Some points:
[ 2.1 -0.4 -0.6 -0.3  1.7  0.3 -2.3  3.6  1.2 -2.7  2.   1.5 -3.   2.9]
[ 0.5 -0.3  0.7 -0.3  1.7  1.  -0.3  1.5  0.  -0.3 -0.4  0.9 -1.   1.1]
[-0.6 -0.2  1.  -0.7  0.4  1.1  0.3  0.8 -0.7  0.2  0.2  0.3  0.3  0.9]
[-0.8  0.4  0.6 -0.1  0.6 -1.   0.6 -1.  -0.4  0.3 -1.6 -0.6 -0.1 -3. ]
[-0.1  1.4 -0.5  0.7 -0.9 -1.2  2.3 -0.9 -0.3  0.6  1.4 -1.3  0.4 -2. ]
[-0.2  0.8 -0.2  0.9 -1.4  0.7  2.9  0.5 -1.   1.1  2.7 -0.9  1.4  2.4]
[ 0.4 -0.6 -0.8 -0.1 -0.8 -0.1 -1.2  0.8  0.7 -0.7 -0.3  1.1  0.   1.9]
[ 0.  -0.2  0.6 -0.4  1.3  1.  -0.4 -0.6  0.7 -0.1 -0.8  0.   0.1 -0.8]
[ 2.   0.8 -0.8  1.2  0.3 -0.9 -0.6  0.7  1.2 -1.5  1.8  0.  -1.9 -0.5]
[ 0.5  0.7 -1.8  1.1 -1.8 -1.3 -0.3 -0.3 -0.2 -0.8  1.7 -0.3  0.5  1.5]
[-0.3  0.6  0.6  0.1 -1.1  1.1  2.5 -2.  -0.6  1.6  0.6 -1.   2.2  0.1]
[ 0.4 -0.5  1.6 -0.3  4.1  0.9 -1.6  2.   0.6 -1.  -1.3  1.2 -3.5 -1.9]
[ 0.6 -1.  -0.7 -0.5 -1.2 -0.6 -2.   0.2  0.7  0.1 -0.2  0.9  0.1  1.3]
[-0.5 -0.4  0.6 -1.2  1.   1.4  0.8 -0.1 -0.7  0.8 -0.2  0.1  0.6  1. ]
[ 0.2  0.5  0.4  0.   2.3  0.2  0.   0.4 -0.5 -0.4 -0.1  0.  -2.2 -2.1]
[-0.9  0.2  0.8  0.1 -0.5  0.4  2.  -1.2 -1.2  1.3 -0.2 -0.7  0.7 -0.3]
[-1.5  0.9  0.1  0.3 -1.1 -0.8  2.  -2.3 -0.7  1.7 -0.6 -1.3  1.5 -1.7]
[ 1.9 -0.4 -0.2  0.   1.1  0.3 -2.7  3.7  1.1 -2.7  1.6  2.  -3.   2.9]
[ 0.1  0.2  0.4  0.4 -0.3  1.1  1.5  1.1 -1.1  0.6  1.8  0.1  0.1  2.9]
[-1.8 -0.2  0.9 -0.3 -0.8  0.4  1.2 -2.5 -0.9  1.7 -1.2 -1.1  2.1 -1.8]
[-0.4  0.3 -0.4  0.3 -2.2 -1.3  1.  -0.7 -1.   0.4 -0.3 -0.5  0.7  0.2]
[ 0.1 -1.3  0.6 -1.3  0.4  0.9 -2.7  1.   1.2 -0.7 -0.5  1.2 -0.1  2.4]
[-0.3  0.1 -0.3  0.4 -0.6 -0.1  1.  -1.2  0.   1.   0.3 -1.2  1.2 -0.3]
[ 0.7  0.1 -1.5  0.6 -0.6 -1.6 -0.7  0.7  0.1 -1.1 -0.5 -0.3 -1.2 -1.4]
[ 0.   0.8 -0.3  0.6  0.3 -0.8  0.9 -0.5 -0.1 -0.1 -0.5 -1.  -0.8 -2.5]
[ 0.5  0.8 -0.6  0.6 -1.3 -0.6  0.5  0.2 -0.2 -0.6  0.4 -0.1  0.3  0.2]
[-0.1  0.9  1.2  0.1  2.   0.9  1.9  0.  -0.5  0.7  0.1 -1.2 -0.4 -1.9]
[-0.2 -0.6 -0.2 -0.9 -1.4 -0.4 -1.6 -0.1  0.7 -0.4 -1.   0.8  1.   1. ]
[-0.4 -1.2 -0.2 -0.7 -0.2 -0.3 -1.5 -1.1  1.3 -0.7 -1.2  0.7  0.6 -0.9]
These points spread out most along one direction. How far along it is each point below, from 0 to 99? The average is 50, and the first point in the table lies past the average.
[-0.6  0.5  0.1  0.6 -0.2 -1.   2.1 -0.7 -0.9  1.1 -0.4 -0.5  0.6 -1.4] 34
[-0.7  0.2 -0.6  0.7 -3.  -0.8  2.2 -1.6 -0.4  0.9  1.2 -1.7  2.7  0.9] 28
[-1.6  0.   0.3 -0.5 -1.1  0.1  1.5 -2.5 -0.9  1.9 -1.  -1.2  3.  -1.3] 22
[ 0.  -0.9  0.6 -0.5  1.1  0.9 -2.   0.8  0.7  0.  -0.6  1.3  0.7  1.4] 61
[ 0.5 -0.9  0.  -0.4  0.1 -0.3 -2.1  1.   0.5 -0.6 -0.4  1.1 -0.6  0.9] 64
[ 0.4  0.4 -1.   1.1 -0.4 -1.1 -0.5  0.   0.3 -0.6 -0.2 -0.4 -0.9 -0.9] 51
[ 0.6  0.2 -1.4  0.8 -0.4 -1.3 -1.   0.1  0.6 -1.4  0.2 -0.2 -1.2 -0.2] 57
[-0.4  0.9 -0.8  1.1 -2.6 -0.8  2.2 -1.1 -0.5  0.5  1.5 -1.2  1.9  0.6] 32
[-1.  -1.3  1.1 -1.4  2.9  0.8 -2.7 -0.6  1.2 -0.5 -2.5  1.  -0.9 -2.1] 59
[ 0.4 -0.3  0.4 -0.5  1.3  0.8 -1.2  1.7 -0.2 -0.7 -0.1  1.5 -1.6  1.2] 67
[ 0.1 -0.3 -1.   0.5 -2.8 -0.8  0.7 -1.3 -0.4  1.   0.6 -0.2  1.7  0.5] 37
[ 0.3 -1.  -0.1 -0.9  0.2 -0.2 -3.   0.3  1.6 -0.8 -0.6  0.8  0.4  1. ] 63
[-1.4  0.2  0.6 -0.1 -2.3  0.7  2.4 -2.  -1.4  2.7  0.2 -0.9  3.   0.8] 22
[ 0.1  0.2 -0.7  0.1  0.   0.2  0.3 -0.2  0.5 -0.2  0.2 -0.9 -0.1 -0.3] 48
[ 0.6  0.  -0.4  0.2  0.7 -0.9 -0.7 -0.2  0.6 -0.5 -0.5 -0.1 -0.8 -2. ] 52
[-0.2  0.   1.3 -0.5  2.   1.2  0.6  0.8 -0.7  0.4 -0.5  0.3 -1.2 -1.3] 52
[ 1.5 -0.5 -0.6  0.   2.2  0.7 -2.7  3.1  0.3 -2.2  0.1  2.1 -3.5  2. ] 86
[-0.6  0.3  1.  -0.6  1.2  1.   0.5 -0.2 -0.4  0.6 -1.1  0.   0.  -1.1] 45
